The rows below come in pairs that one turn or mirror swaps. Which row does each named row swap with?
The rows were stretched afterwards, more along some directions than others.
Feg: [ 2.36  2.32 -0.65 -0.54 -0.25  3.46  1.57 -0.84  5.00 -2.25 -3.75 -0.84
  0.60 -0.71  3.25 -2.92  0.89]
digez: [ 0.61 -0.14  0.64 -0.56  0.15  0.44  2.12  0.30  0.72 -2.30 -0.40 -1.01
 -1.85  2.43  1.49 -1.35 -0.27]
zuge: [-1.36 -1.21  1.02  0.73 -0.09  0.67  0.56 -1.11  1.87 -1.07 -1.07  0.11
 -0.17 -0.16  1.01 -2.92 -0.66]
ger: [ 1.58  0.22 -0.75 -0.12  2.09  3.71  3.17  0.84  3.76 -1.26 -3.10  0.46
 -4.56  4.46 -2.24 -0.37  2.39]
pebif: [-0.37  0.74 -2.24 -1.99  0.25  1.82  2.94  1.43  2.93 -1.31 -2.45 -0.90
 -2.81  1.45 -0.65  1.17  0.76]
gidu: [ 1.71  0.69 -0.93 -0.79 -0.10  1.67  3.40  0.03  2.56 -0.27 -3.55 -0.51
 -2.94  3.37  0.82  1.72 -0.18]
mena: [ 0.82  1.29 -2.09  0.60 -0.29  2.34  0.93  0.94  3.82 -1.04  1.09  2.03
 -0.08  1.06  0.35 -1.84 -1.42]
rada: [ 0.91 -1.28 -1.39 -0.38 -0.78  1.90  2.29 -1.16  3.27 -2.94 -4.20 -0.41
  0.85 -0.91 -0.71 -2.25  3.44]
Gak: [ 0.94 -1.60  1.77  0.75  0.10  1.57  0.92 -0.57  0.49 -1.64 -0.51  0.50
 -1.07 -0.51  1.77 -1.75  1.46]
Zoni: [ 0.42  1.46 -1.88  0.74  0.32  2.22  0.55  0.98  3.89 -0.26  0.64  1.89
 -0.88  2.03  0.52 -0.64 -1.96]
Golim: [ 0.72  1.31 -2.00  0.83  0.02  2.25  0.71  1.19  3.91 -0.62  1.13  2.28
 -0.80  1.39  0.33 -1.01 -1.13]
Kesi: [ 0.50  1.10 -2.41  0.69  0.33  2.31  1.00  0.32  3.88 -0.61 -1.34  1.82
 -0.70  2.12  0.39 -0.04 -1.70]
pati: [-1.41 -1.32  1.34  0.57 -0.12  0.35  0.84 -1.51  1.37 -1.28 -1.13  0.19
  0.85 -0.83  0.94 -2.89 -0.53]
Fas: [ 0.12  3.55 -0.71 -1.14  2.92  3.70  1.68  2.24  3.58  0.07 -0.32  0.96
  0.66  1.00 -1.09 -1.29 -1.43]
vute: [ 0.30  2.75 -0.35 -1.75  1.56  2.51  2.01  2.04  2.15  0.18 -2.54 -1.97
 -2.40  2.35  0.15 -0.42  1.78]
Kosa: [ 0.26 -2.38 -1.07 -0.35 -0.43  0.65  2.63 -1.43  1.82 -2.72 -2.96 -0.05
 -0.67 -0.51 -1.48 -1.71 -0.64]
vatu: [ 0.30 -2.21  1.55 -0.25  0.18  2.71  3.67 -0.57  1.91 -2.52 -2.77  0.17
 -1.79 -0.74  0.12  0.20  2.71]
Buvat: [ 1.46  0.52 -0.56 -0.71 -0.40  1.69  3.50 -0.44  2.00 -0.71 -3.19 -1.36
 -2.32  2.25  1.57  1.52 -0.37]
gifi: [-0.55  0.27 -1.68 -1.69  0.38  1.72  3.36  1.33  2.59 -1.46 -1.95 -1.24
 -2.92  1.81 -0.79  0.92  1.07]
bazul: [-0.22 -0.14  1.56 -0.78  1.50  1.24  0.59  0.47 -0.20 -0.31 -1.13 -0.80
  0.29 -2.29  1.16 -1.26 -0.27]
Vukeb: [-0.07 -0.70 -1.13 -2.19 -0.08  0.55  2.37 -0.02  0.96 -2.14 -3.59 -1.94
 -0.65 -1.31  0.79  0.52  0.45]
lak: [ 0.90  1.21 -2.10  0.67  0.48  2.71  0.92  1.23  3.76 -0.64  0.74  2.39
 -0.83  2.04 -0.16 -0.62 -1.35]
dutek: [-0.40 -0.60 -1.95  0.02 -0.90  1.82  2.75  1.31  3.37 -1.10  0.22  0.70
 -2.94  1.41 -0.52  0.68  0.25]
Zurip: [-0.93 -0.47  1.68 -2.36  0.71  0.67  1.04 -0.61  0.77 -1.19 -2.85 -1.91
  0.31 -2.28  0.49 -1.86  0.04]
visud: [ 0.00 -0.39  1.27 -1.97  1.12  2.97  3.88 -0.64  2.40 -2.61 -4.82 -1.80
 -0.94 -1.17  0.16 -0.63  3.07]
tebe: [ 0.26 -1.77  1.62  0.81 -0.08  0.88  0.73 -0.60  0.67 -1.54 -0.09  0.90
 -0.64 -1.02  1.46 -1.76  0.74]
bes: [ 0.15  3.39 -1.41 -2.37  2.04  3.19  1.65  1.77  4.36 -0.06 -1.99 -0.07
 -0.91  1.86 -1.14 -0.60 -0.67]
gul: [ 0.69 -1.94 -1.17  0.26 -3.02  0.32  1.43 -1.98  2.98 -2.24 -4.40 -1.47
 -0.81 -0.61  2.22 -1.99  2.94]
fafa: [ 0.93 -3.11  0.17  0.43 -0.86  0.81  2.25 -1.18  0.11 -1.62 -2.77 -0.01
 -1.92 -0.08 -1.05 -0.51  1.92]
volir: [ 0.81  0.02 -1.07  0.36  0.76  2.82  3.09  0.84  2.96 -0.79 -1.37  1.24
 -3.05  3.97 -3.16 -0.65  1.65]
vetu: [-0.14  2.45  0.68 -2.38  2.74  4.07  3.41  1.10  4.12 -1.70 -4.05 -1.72
 -1.47  1.47 -0.67 -1.81  3.10]
sif: [-0.66  0.58  1.60 -1.01 -0.05  1.45  3.81 -1.13  2.68 -1.32 -2.33 -1.95
 -0.46  1.31  0.40 -2.65 -0.60]
kezi: [-0.06 -1.85  1.49  0.69 -0.19  1.08  0.48 -0.88  1.05 -1.50 -0.28  0.55
 -0.07 -1.51  1.38 -2.63  0.28]
sok: [ 0.32 -0.98  0.45 -0.64 -1.37 -0.01  1.63 -0.53  0.52 -2.79 -0.46 -1.55
 -0.89  1.17  2.13 -2.04  0.01]
feloz: [ 0.39  1.08 -2.32  0.80  0.08  1.79  0.60  0.61  3.46  0.10 -0.58  1.55
 -1.37  2.54  0.70  0.20 -0.98]
pon: [ 1.32 -2.21 -0.38 -0.32  0.70  0.94  2.20  0.94 -1.14 -1.59 -1.80 -0.72
 -3.71  3.13 -1.27  1.16  4.95]
maseg: [ 0.73 -1.27 -0.32  0.02 -0.22  1.28  3.64 -0.04  1.92 -2.46 -2.99  0.17
 -3.17  5.06 -1.03  0.48  3.16]
Famol: [-0.34 -1.06  1.49  0.67 -0.10  1.03  0.39 -1.07  1.49 -1.23 -0.56  0.40
  0.43 -1.31  1.75 -2.48 -0.71]
Fuv: [-0.69 -0.19  1.56 -2.30  1.14  2.77  3.57 -0.57  2.41 -2.58 -4.81 -1.94
 -0.79 -1.34 -0.16 -1.34  3.03]
rof: [ 0.00  0.87  1.18 -2.23  1.01  1.85  2.85 -0.57  0.85 -2.14 -4.46 -2.00
  1.94 -2.05  0.23 -1.60  0.75]
Kef: [ 0.75 -0.37 -0.68 -0.78 -0.06  2.48  2.16 -0.80  2.69 -2.54 -3.60 -0.81
  1.13 -1.25 -0.86 -3.14  4.10]
niza: [-1.07  0.02  1.64 -1.14 -0.40  0.66  3.51 -1.32  2.66 -1.18 -2.74 -1.58
 -0.14  0.78  0.14 -3.04 -0.88]
Lamuk: [ 1.04 -2.67 -0.18  0.02  0.45  0.85  2.39  0.85 -0.05 -1.74 -2.29 -0.65
 -4.56  4.00 -1.29  1.08  5.23]
Peko: [ 2.63  2.18 -0.60 -0.65 -0.55  4.00  1.58 -0.73  4.91 -2.53 -3.64 -1.00
  0.17  0.14  3.38 -2.66  2.02]

rada is swapped with Lamuk
Vukeb is swapped with vetu
pon is swapped with Kef
bazul is swapped with Fas
digez is swapped with Feg
fafa is swapped with volir
ger is swapped with Kosa

